Each row of T is roughly a mix of the hidden directions of one of a few groups.
T (110 x 11):
[[ -6   6  20   2 -14   5  13  -3  15 -24  -5]
 [ 16  26   1  -7   7  11  -8 -14 -13  -3  -9]
 [ -6  -7   3 -14 -14 -13   6   6 -11   3  29]
 [-14  21  -1  -7  -2   6  29   1   4   8   6]
 [ -9 -26  -3  21  -5   1  11  -1  10  15   4]
 [ -2   7  -5 -28  15  20  11   0   4   6  -6]
 [  8  13   4  -7  12   7 -18 -12  -6  -2 -27]
 [ -1  13  15   2 -15   5  24  -9  13 -14   3]
 [-10 -14 -17  15   2   4  15   6  23   5  -6]
 [  5  -7   4 -19 -14 -14  -2  -4 -18  10  20]
 [  3  11   0   2  20   7 -14   3  20  -3 -22]
 [-12  10  -6  11  -6  15  16  14  -1 -22  10]
 [ 21  20 -15  -5   7   3  18  12  -7   3   5]
 [ -2 -12 -12  -6   7 -24  -7   7 -10 -22  -6]
 [ -2  19  -5  13   9  20   4   4   5 -19 -15]
 [ 21  -1 -15   5  14  -8 -10  22  -6  -4  11]
 [ 17   9  -8   6 -13   5  20 -11  -5  21   8]
 [ 13 -16   1 -10   1  -7 -15 -12   2  26  -8]
 [ 11  12  -9  11 -10  -2  32   6   3   4   7]
 [  7   7 -10 -14   2  28  -5  -9  -1  -2  19]
 [  9  -7  -7 -28   8  19   8  -2  -5 -13   6]
 [ -9 -20   1   4   0 -14   7  -1  11  22  19]
 [ -9  12  -4  19   5  24   7   9   6 -18  -7]
 [  8 -20  -1   5   6  -6 -29  10  -2 -10  -8]
 [  4  -3 -11 -30  10  11   9   0  -9 -15   4]
 [  7  10  -5 -13  -3  32  -1 -11  -2   5  13]
 [  5 -17 -11  -4  17 -10 -16  12   0 -14 -16]
 [ -6   2  13 -13 -27 -15  14   0  12   5  -5]
 [ 12  -4 -14  -1 -10  -5 -11 -10 -21 -23   4]
 [ -8   7   7  30 -12 -17  -8   1   1  13  -4]
 [ -7 -28   0   5 -14 -12   7   4   2  13  16]
 [  0 -15   2  -6  15 -11 -12  -3   5 -27 -12]
 [-13   3   1  27   6  17   7  -1   2 -13 -16]
 [ 23 -16   3  14 -13  -6   0  -8   8 -17 -10]
 [  9  25  -9  -4   1   9  14  12  -9  15  13]
 [  8 -20   2 -13  -8 -15  -8  -8  -4  24   7]
 [ -9   0  13   0 -15   4  22 -22  15  -3   0]
 [ -3   2   7  23 -12 -24   5   2  17   8  -5]
 [  0  13  -7 -24 -19   8  13  -5  15   7   2]
 [  6  -6   1 -23 -14 -15  -1  -3 -15   9  19]
 [  0  -6  12 -22  -6  -7 -15  -5 -15  15  16]
 [ -5   3  14  28   9   7   4   7   6  17  13]
 [ -2 -16   2   3  10  -8 -28  15   1 -15  -3]
 [ -9  -2   6 -19 -15 -22   4   0 -16 -14  -6]
 [ 10 -13 -15 -12  13  -5  19   7   7 -19   8]
 [ 20 -18   7  15 -18  -2  -8 -14   4  -7  -7]
 [ 19   9 -11  -9   3  13 -13   1   6  -5 -25]
 [ -4  -1  13  -5  15   8  19   8  24  12   5]
 [ -7 -18   4   2  10  -8 -24  10   5 -20  -7]
 [ -3 -23   6  -3   5  -8 -15  -9   9 -21 -15]
 [ -9  -7   6  14   5 -29  -4   9  -7  -3 -18]
 [ 19  18   2 -14  12   4 -19  -6   2   1 -15]
 [-12  -1   1 -10  12  -6  12   4  12 -28 -14]
 [ 10  -1 -11 -20  -1  21  -4  -7 -14 -14  13]
 [  8  15  -3   1 -10   4  30 -15  -2  11   6]
 [-13  21  -1  -5  -4   6  28   3   3  11   9]
 [  8  11 -14 -11   1  28  -6 -12  -3  -1  15]
 [  4  -7 -15 -12  13  -8  -2  -1 -18 -26   4]
 [ 18  17   1  10  10  15   1 -18  -1  15   7]
 [ -1  -9   0  15   1 -28  19  12   5  -7   2]
 [  2 -10  -8   7   5 -23 -11   0 -15 -19 -13]
 [-24   8  17   6   1 -22  -3   7   0  12  -8]
 [ -2  -2  -7 -19  24   9   0   0 -21 -13  -5]
 [ 18  11  -9   6 -10   2  24 -11  -6  16   8]
 [  9   6 -18  -6   7  25 -13  -9  -6  -5  16]
 [ 17  -3 -23 -19   2  12  -1  -8  -3 -14  -8]
 [-10   7  11  25  -5 -17  -3   3  10  16  -9]
 [ -7  13  -3  19   4   9  12   3  -1 -25 -16]
 [  5  -7 -18   0  12  -5 -15   5 -16  24   8]
 [ 27 -16 -10   6   4   9  -2 -10  -4 -19  -3]
 [  2   0 -12   6  12 -12   3  27  -2 -20 -10]
 [ -3   9   4   4   1  -4  17  17  10 -29  -6]
 [ -2 -12 -16   0  11  -6 -16  -2 -13  25   5]
 [ 15  -9  -5  -1  10  -5 -12  -9  17  20 -18]
 [  3  -6  -8   2  16  -6 -26  23  -9  -3   1]
 [ -7 -15  -4   7 -13  -9  18   6   1   5  27]
 [ 11  -7   6 -23 -10 -18 -12   2  -6  10  16]
 [-11  12  10  -4 -11   6  26  -1  15 -15  -8]
 [-13   4  26   9  -4   0 -10  -1   7  21 -11]
 [ -7  21   4 -16  -3   8   2  -2 -21  -8  18]
 [ -4 -11   4   5 -11  -7  13  -8 -12  15  27]
 [  7  -2   5 -27 -13 -15 -11   5 -14  -2  11]
 [ -4  12  10  14   0  16 -10  -5  17  21  11]
 [ 13   7 -20 -12  -5  21 -12 -15   3  -6   7]
 [ -2  18  -2   6   0  13   4   9  -6 -30 -12]
 [-14  17   0 -17  10  13  -9   7 -10  18   7]
 [  9   1 -13  -3  15  -1 -22  21 -15   7   0]
 [  1  -7 -13 -13  -3 -19  20   8  -8 -20   4]
 [ 11  -2  -9 -26   9  18  15  -4  10  -7   0]
 [-10   4   5 -12 -12  -2   6   4 -18  -4  30]
 [ 22  -3 -17  -9   6  25   2 -10  -2  -9   0]
 [ 15   2   3 -26   4  -9 -18  -4   3  17   5]
 [ -3   0  -1 -10  26  18  14   8   6   3  15]
 [-19 -18  13  -7  -1  -1 -10 -21  10  -7 -10]
 [-10  -5   8  -6  -3  12 -23  -7  -3  24  11]
 [ 10  18   0  16  13  12  -3  -4   5 -12 -23]
 [ -5  12  10  -4 -16  14  14 -17   4  19  11]
 [-14   5  -2   9 -10  11  17  13  -6 -19  18]
 [-12   9  10  25  -4 -14 -11   1   3  16  -9]
 [ -3  15   8  -8  -6  23   9  -5  13  20   8]
 [-11   5  10  26 -10 -21 -13   1  -8   5  -1]
 [  6  -5 -16  -2  11  -1 -19  10 -14  24   7]
 [-10   0   7  -9  26  12  12  11  15  11   5]
 [ -3   9  10  -1 -12   2  29 -12  14 -14  -3]
 [ -9  -5   9  11 -11  -3  14  -9 -20   5  23]
 [ -1  13   0  -7  -8  15   1  -6  -7  31  11]
 [ -9   1  19  17 -13 -20   9   3 -10  -1  15]
 [  3   6  -9 -31 -13   6  16  -5   7  -5   4]
 [ -1  -7   3 -18 -10 -21   3   3  -7   9  25]
 [-17  -5   6   0 -14  -4  12   9 -15 -12  23]]
One row of each group comes first, with its name. Which group is each row after those in?
[ 14   7  -2  -6  -4  33   5 -12  -4   4  11]
R
[ 14  -2  -3  15   0 -14  12   7   2 -28  -9]
G
[  0  11  -5  16  11  13   1   5  12 -17 -23]
Y

[  9  20   8   4  10   9   0 -20  -9  16  14]
Y
[ -3  11   2  -7   1  13  -8 -12 -22 -11 -24]
Y
[  5   9  -5  24 -16  10   1  -2   8  13  19]
R
[ 21  10 -10   8  -9   0  24  -8  -4  13  10]
G
[ -2   3   7   9 -16  -5 -27  -9 -13   4 -17]
R
[-18   3  23  13  -4 -19   6   7  -4   5  12]
R
[ 11  24 -11  -3  -1   9  19  15  -7  12   4]
G
[ -2   3   8  10 -24   7  17 -17   3  18   5]
G
[ -9  -6  18  -6  12 -25 -11 -12  -4  11  -7]
Y
[  5   1  -2  21 -21 -15  13   3  18   8   5]
R
[  8   9   4  -7 -12  30   3 -10   6  12  12]
R
